[43 22 93 88]: 43
[2 7 5 1 2 7]: 2
[777 703 620 921 877 132 262]: 777
[ -2   1  35 -26  -5]: -2
[ 966  354  737  236  106 -524]: 966
[108 845 637 196 696 369]: 108
[408 921 154 857 598 895 531]: 408
[8502 4775 2549 6040]: 8502
[2 2 6 2 2 7 7]: 2
[14 93 59 50  4]: 14
---
[168.9, -88.2, -123.0, 65.1] value 168.9, 65.1

[-0.024, -0.144, 0.029, 0.068, -0.089, 0.116] value 0.116, 0.068

[0.141, 0.040, -0.097, 0.110, 0.090] value 0.141, 0.110

[-1.126, -1.375, -0.572, -1.676, 1.193] value 1.193, -0.572

[[-21.96, -20.09, -5.81, -16.70],
 [2.68, 18.76, 4.99, 1.23],
 [7.33, -15.77, -6.04, -6.02]] value 18.76, 7.33

[-7.887, 14.527, -10.777, -9.110, 10.912, 10.066] value 14.527, 10.912
---
[[ -9  11 -61   6  11]
 [-32 -15 -60   8   7]
 [-24  -5 -70   8  10]] yields -70

[[ 21 -15 -27 -70 -14  33 -41]
 [-32 -64  51  12 -38  -4  -4]
 [-37 -69  -2 -26   7 -48  -2]] yields 7

[[  7  -7  28  45 -52  24 -10]
 [ 16  10 -18 -31  16  -1 -47]
 [ -3  10 -25 -36  36 -10 -22]] yields 36

[[-21 -17  10 -23  27 -40  -5]
 [ 15  25  13 -59  26 -28 -17]
 [-18  -4  11 -31  36 -38   1]] yields 36

[[-32 -11 -17 -39  56 -35]
 [ 21  43  44  32 -48  36]
 [-10 -51 -70  11  41  12]] yields 11

[[-40  21  31   0  48  30]
 [-36  24  37  -8  43  35]
 [ 24  11  20 -56 -30  18]] yields -56

[[ 24  -5  17  29 -23]
 [  2 -53  38   9  12]
 [  7  -5  12 -21  11]] yields 12

[[-28 -16 -24   3]
 [-52  34  -5  48]
 [-12  26  30 -42]] yields 26
---
[[-45  19  20   3  46  14]
 [-46  27  27  11  32  12]
 [-43  14  41  22  39   2]] ⇒ -45

[[ -6  18 -15  17  24]
 [-12   4 -11   3  19]
 [ 18 -23  31 -21 -48]] ⇒ -6

[[245  24  48  19]
 [200 112  60  75]
 [149 167  24  98]] ⇒ 245

[[650 193 899 405]
 [626 300 414 724]
 [568 673 884 315]] ⇒ 650

[[179 169 137 174 204]
 [150 169  56 160 140]
 [207 138 113 191 254]] ⇒ 179

[[4 6 4 7 4]
 [4 7 0 6 7]
 [3 7 3 2 1]] ⇒ 4

[[  7   2   0  31  11   6  35]
 [ -3 -26   1  27  31  28  -8]
 [ 10 -20 -34  47  29  14  18]] ⇒ 7

[[ 20  12 -34  12  28  15]
 [ 33  22  26  33 -30  11]
 [-32   1  32  -5 -34  -3]] ⇒ 20
---
[-52, 8, -44, -12, 13] result: 13
[-10, 18, 65, -1, -12, -28, 20] result: 20
[62, -35, -67, -66, 64] result: 64
[4, -53, 0, -20, 11, 3, -33] result: -33
[-7, 20, 15, -41, -34, 66, -17] result: -17
[11, 29, -49, 62, -7] result: -7
[-58, -4, 28, 41, 47] result: 47
[-41, 30, 7, 62, -37] result: -37
[30, -18, 24, 23, -62, 54] result: 54
---
array([[5, 7, 7, 4, 6],
       [1, 5, 2, 3, 6]]) yields 3

array([[4317, 6113, 6243, 8087],
       [7807, 4780, 7075, 2615],
       [4701, 5320, 6397, 6786]]) yields 7075

array([[26, 58, 20, 46, 88],
       [ 6, 13, 51, 34, 53]]) yields 34

array([[ 85, 146, 123, 111, 121, 158,  79],
       [154,  50,  95, 152, 143, 183,  45],
       [206,  40,  73, 247, 161, 100, 100]]) yields 183

array([[31, 27, 43, 30],
       [76,  3, 42, 75]]) yields 42

array([[ -8,  -9, -16, -11, -19, -29,  -5],
       [ -8,   2,   8, -20, -19, -25,  35],
       [-11,  26,   9,   5, -19,  15, -19]]) yields -25

array([[75, 55, 47, 92, 73],
       [71, 63, 88, 20, 36],
       [32, 94, 38, 18, 68]]) yields 20
